(in the rows, 128 means zero)
M: several groups of rows, each row roughly a mix of its group's hidden directions
M (92 x 10)
145	103	122	141	97	120	107	110	85	146
141	124	145	113	149	133	145	149	108	75
159	122	127	94	141	116	100	108	96	146
95	130	105	148	111	112	133	168	115	155
94	146	88	148	116	141	150	133	152	115
169	132	137	104	154	98	120	108	148	145
144	96	167	115	104	150	138	99	139	129
149	118	154	134	126	123	150	156	177	116
114	120	126	160	122	108	110	101	152	169
97	129	118	163	117	174	145	140	120	122
103	159	95	117	103	127	133	163	111	136
103	148	111	131	93	118	112	108	141	168
104	126	114	154	119	152	154	143	171	114
101	95	125	146	144	146	127	158	133	90
143	145	145	130	155	123	153	103	81	134
118	100	166	143	119	144	112	113	89	117
98	129	119	118	92	127	140	163	106	157
79	142	99	132	145	121	137	142	111	102
133	141	155	93	123	128	113	76	134	128
115	135	100	164	114	151	158	116	148	104
113	143	94	143	118	134	156	144	173	117
107	132	124	144	162	136	152	135	91	96
134	164	95	125	116	93	149	144	152	123
164	138	116	162	159	159	133	119	146	125
151	152	96	113	117	101	149	137	159	107
109	115	152	159	108	101	126	100	153	108
105	160	106	103	106	101	119	125	139	159
126	99	149	114	147	162	103	102	101	124
109	105	161	152	100	109	138	113	144	100
93	131	130	152	126	155	153	140	160	101
164	164	120	120	118	112	125	86	123	138
154	133	146	91	157	111	104	120	105	148
127	121	159	129	120	147	154	171	123	161
132	89	160	133	122	155	114	108	103	106
144	103	80	121	157	144	126	145	110	117
117	133	150	130	94	117	122	82	153	109
136	120	155	99	135	111	91	149	94	138
150	153	133	107	119	105	125	91	119	165
142	91	134	133	107	141	106	101	89	121
163	132	104	145	160	143	145	108	160	132
118	145	107	125	164	110	110	146	108	168
152	103	163	129	136	135	125	85	149	114
145	125	158	135	114	117	152	147	158	88
94	154	89	134	139	119	130	128	119	91
111	112	84	131	109	127	135	141	110	88
106	103	78	125	127	144	143	145	110	112
87	113	133	92	101	103	129	139	110	138
141	118	149	146	114	126	154	154	173	108
109	126	123	149	127	105	107	109	141	180
138	121	166	102	113	136	128	84	138	106
116	120	114	147	135	121	147	184	107	112
110	144	95	142	122	137	155	143	173	119
161	137	127	134	147	120	126	78	106	109
114	99	120	128	106	136	103	155	173	122
104	155	101	114	123	121	132	170	99	137
111	138	106	148	100	121	113	109	151	170
143	156	175	137	125	116	125	104	156	145
169	137	120	148	165	146	135	111	155	137
150	127	146	116	147	110	126	80	101	148
144	136	115	123	112	87	139	98	159	102
154	114	155	100	152	124	100	117	102	150
101	118	145	93	102	95	112	141	103	129
83	129	125	147	139	167	143	133	153	116
157	91	151	124	110	137	106	128	161	145
132	144	142	106	138	120	103	76	138	150
149	109	161	133	137	129	125	85	151	102
161	99	160	121	110	138	117	132	151	161
124	153	111	144	121	99	144	157	154	162
119	97	117	147	130	147	113	148	153	84
126	110	92	142	142	163	125	155	99	111
120	101	157	144	90	127	132	95	153	130
159	136	138	112	117	87	112	119	89	130
111	137	181	119	116	127	105	142	107	150
114	84	123	134	124	137	100	142	164	105
109	143	111	111	156	134	104	114	99	167
110	126	87	159	96	140	148	132	151	120
116	79	137	122	119	131	98	141	163	133
132	160	173	160	112	133	125	112	147	128
88	105	137	111	120	123	122	162	143	160
170	124	148	89	149	110	110	122	116	138
153	144	112	100	175	141	118	137	108	142
151	138	123	113	137	143	107	83	146	160
158	119	134	118	149	151	146	148	118	82
120	166	93	128	126	105	150	146	158	133
155	113	153	133	159	128	117	86	147	115
155	123	151	109	103	122	118	121	146	176
166	127	123	101	154	96	126	107	151	142
172	127	120	106	145	88	115	111	141	119
170	134	138	154	143	149	146	115	109	97
131	111	84	145	143	161	131	148	108	107
170	131	129	106	142	85	114	109	143	122
82	112	117	136	134	139	132	171	135	108
the three rows of each list that fit no group, in list order (the others fit one group, some only roughly)
  k66: 131	78	156	140	101	138	150	133	131	110
  k952: 122	128	92	165	104	135	142	164	139	117
  k525: 141	152	109	107	109	101	104	88	137	141
  k840: 127	172	95	105	150	111	139	130	152	118
  k875: 177	137	111	147	153	129	129	108	153	114
  k851: 139	159	106	85	141	149	126	144	103	139
  k54: 158	115	149	120	127	147	123	81	152	112
  k227: 159	130	130	106	180	139	131	143	105	120
  k315: 156	115	156	111	110	153	123	110	154	161
  k997: 110	142	147	141	104	165	143	167	110	131
  k366: 110	88	132	117	121	147	102	96	99	124

k315; k997; k366
  k141: 99	94	153	103	114	105	130	153	108	122
  k411: 82	138	140	153	91	147	141	133	125	118
  k102: 97	124	108	100	103	105	132	167	118	137
  k535: 95	101	125	90	126	133	125	150	106	155
  k274: 161	116	132	112	143	114	105	124	112	176
  k548: 113	121	116	122	112	136	154	182	101	127
  k897: 113	129	92	147	117	132	136	175	117	153
  k976: 159	162	98	101	115	116	124	114	130	156
  k796: 163	114	110	93	145	89	117	120	129	118
  k135: 157	142	169	112	133	94	106	113	136	140

k141; k102; k976
  k661: 134	146	107	94	156	117	102	112	100	152
  k317: 149	146	122	99	157	144	129	154	103	95
  k23: 127	133	123	109	110	121	117	101	82	164
  k148: 129	113	115	156	146	144	127	128	128	71
  k233: 109	150	170	149	118	141	138	115	154	157
  k850: 149	117	164	147	134	113	150	132	169	109
  k254: 108	149	180	135	114	134	131	117	144	158
  k924: 157	155	127	145	152	150	124	89	152	134
  k121: 143	141	150	112	138	126	115	77	144	99
  k621: 138	124	142	130	98	147	136	172	159	150
  k630: 93	124	160	121	151	149	109	114	95	114
  k927: 104	146	126	140	145	143	163	153	92	111
  k855: 90	128	107	147	92	138	157	131	130	105
  k641: 93	125	142	144	82	106	124	106	145	136

k23; k850; k924
  k595: 159	141	168	109	152	127	117	131	91	129
  k577: 105	98	162	162	118	147	118	124	102	136
  k790: 111	148	137	147	114	117	118	92	135	175
  k302: 168	101	135	107	127	124	104	109	97	145
  k610: 125	148	83	138	128	139	139	175	119	120
  k559: 165	117	111	103	170	111	111	130	131	145
  k798: 142	89	153	155	111	132	141	107	154	108
  k400: 97	137	136	163	119	177	134	141	120	136
  k6: 103	130	103	134	147	148	123	112	81	150
  k402: 119	133	97	167	120	158	138	143	117	96

k595; k790; k6
  k726: 127	130	81	137	114	117	139	175	125	116
  k417: 113	119	87	151	149	155	98	133	126	107
  k736: 168	117	135	133	109	107	144	150	165	109
  k977: 115	140	103	148	125	150	134	158	139	81
  k252: 110	106	147	132	142	154	105	104	85	130
  k268: 93	131	119	108	105	119	117	157	154	161
  k114: 175	118	120	103	165	111	117	123	136	142
  k300: 105	142	101	152	131	110	134	177	118	116
  k546: 110	160	112	87	133	123	121	147	95	145
  k292: 159	148	95	93	161	128	135	143	121	128

k726; k417; k292
  k938: 124	94	123	178	107	127	147	144	143	122
  k624: 143	92	96	95	139	145	116	137	112	106
  k692: 119	157	84	129	107	124	117	133	156	99
  k832: 145	133	155	140	113	100	149	156	165	111
  k375: 80	98	115	131	144	131	121	155	135	102
  k13: 147	120	113	90	137	88	134	111	151	148
  k755: 98	115	112	111	103	119	109	152	168	143
  k174: 146	137	134	112	124	143	115	72	153	114
  k501: 95	137	107	131	141	105	139	136	108	82
  k537: 169	103	142	133	131	119	126	103	170	127

k624; k501; k537
  k9: 174	125	162	132	144	129	141	105	102	141
  k833: 121	109	139	159	88	126	130	101	163	125
  k211: 90	137	105	122	134	109	126	152	98	95
  k118: 101	108	127	159	126	106	142	174	114	129
  k568: 96	113	86	139	98	145	145	137	145	120
  k581: 88	132	159	124	97	104	135	122	117	101
  k806: 171	108	141	112	147	95	112	122	153	125
  k910: 154	117	139	141	131	138	117	78	163	124
  k304: 148	105	126	138	121	145	148	147	180	114
  k359: 126	94	156	157	113	120	138	102	154	105
  k637: 168	121	130	101	166	107	104	127	129	141

k211; k568; k806
  k866: 138	87	158	163	130	123	134	108	151	114
  k754: 166	114	106	105	172	124	115	128	123	143
  k504: 79	113	133	111	100	129	129	150	99	134
  k986: 100	144	128	136	142	122	114	137	109	184
  k756: 120	101	136	142	119	156	128	176	155	117
  k887: 142	144	97	139	114	104	149	149	164	153
  k145: 122	107	111	105	155	137	94	103	123	162
  k147: 106	145	179	118	111	115	128	119	140	159
  k684: 145	115	163	132	114	123	159	166	131	101
  k874: 176	103	142	124	135	113	109	101	140	108
  k361: 161	115	154	108	122	157	131	90	144	116

k145; k684; k874
  k547: 163	100	120	105	137	141	102	109	117	160
  k333: 119	149	118	90	144	129	125	156	88	147
  k418: 155	102	119	107	125	135	100	97	92	132
  k397: 160	126	150	142	156	137	148	104	91	115
  k170: 124	152	100	107	113	123	128	157	161	95
  k480: 159	119	170	132	121	105	141	154	154	120
  k788: 75	146	113	142	134	105	135	133	100	117
  k63: 102	151	161	157	92	135	139	114	145	128
  k336: 149	150	126	112	137	126	92	83	111	116
  k319: 124	115	132	165	103	118	121	94	167	127
  k573: 130	136	112	108	99	104	97	105	158	152

k170; k788; k336
  k764: 124	109	73	137	126	137	146	140	118	96
  k540: 142	143	146	109	137	94	126	102	87	146
  k878: 147	112	163	150	101	111	147	150	147	106
  k543: 136	103	126	153	124	126	113	102	156	173
  k936: 130	158	149	117	103	127	147	85	132	155
  k603: 141	155	107	92	155	142	129	154	100	134
  k307: 167	151	147	116	114	121	135	105	121	169
  k68: 98	123	133	147	111	130	102	92	143	163
  k517: 152	119	119	90	133	78	116	118	130	120
  k957: 138	89	134	126	116	158	113	98	106	102
  k291: 146	122	121	107	105	108	94	99	159	146
  k683: 115	157	115	103	159	112	121	154	93	138
  k921: 178	116	157	134	109	147	119	130	155	136
  k177: 168	171	122	122	98	120	127	114	132	146

k540; k936; k68
  k626: 173	124	126	109	166	116	122	117	144	153
  k954: 166	110	142	136	158	143	121	93	152	126
  k382: 132	176	105	111	104	106	126	110	134	149
  k795: 152	120	136	152	118	143	156	153	153	91
  k722: 110	128	104	109	148	149	102	99	93	141
  k655: 126	125	149	125	150	156	144	145	107	80
  k847: 95	76	136	129	143	134	114	149	139	117
  k305: 174	151	131	120	103	118	121	98	140	149
  k928: 133	126	116	90	158	145	101	100	103	137
  k83: 170	141	120	125	114	117	108	82	142	125
  k503: 102	120	127	123	162	141	135	159	130	83
  k965: 132	154	151	105	147	91	113	131	96	145
  k779: 153	120	82	145	134	133	134	130	126	85
  k758: 126	148	134	170	98	135	142	119	138	89

k795; k655; k503
  k347: 132	131	100	114	140	143	127	156	111	179
  k926: 161	136	134	122	157	139	112	83	148	114
  k134: 112	150	126	104	101	113	129	145	140	177
  k653: 136	132	91	121	121	141	150	128	171	97
  k988: 123	154	153	101	140	108	111	85	128	110
  k753: 135	118	122	138	108	140	116	94	155	175
  k620: 166	89	126	109	129	145	103	109	118	147
  k80: 129	106	135	165	128	122	165	133	153	95
  k995: 132	108	71	123	135	126	129	138	110	98
  k890: 106	123	109	138	111	174	147	162	139	133
  k419: 128	117	96	148	138	136	134	173	118	162
  k631: 82	131	100	120	135	112	115	155	145	152
  k110: 112	88	158	158	99	115	139	120	143	129

k80; k890; k631
  k605: 109	139	110	114	136	122	135	178	91	139
  k153: 124	82	151	141	105	132	99	130	99	123
  k567: 159	163	136	149	154	145	145	143	155	115
  k22: 129	152	117	93	161	127	122	152	92	139
  k286: 128	171	119	120	137	93	149	153	156	126
  k665: 102	165	91	127	106	125	131	155	145	117
  k471: 113	117	135	150	85	122	126	97	164	124
  k24: 102	155	141	145	127	118	159	155	156	104
  k922: 165	132	94	152	140	128	132	116	143	91
  k431: 115	115	132	162	96	118	121	95	161	141
  k210: 136	98	94	139	124	146	139	154	112	90
  k888: 89	137	114	128	102	112	141	168	107	140
  k342: 130	132	159	131	136	123	154	150	168	93
  k81: 98	110	129	146	146	149	145	167	118	100
  k368: 108	115	125	136	120	121	147	183	100	139

k153; k567; k210
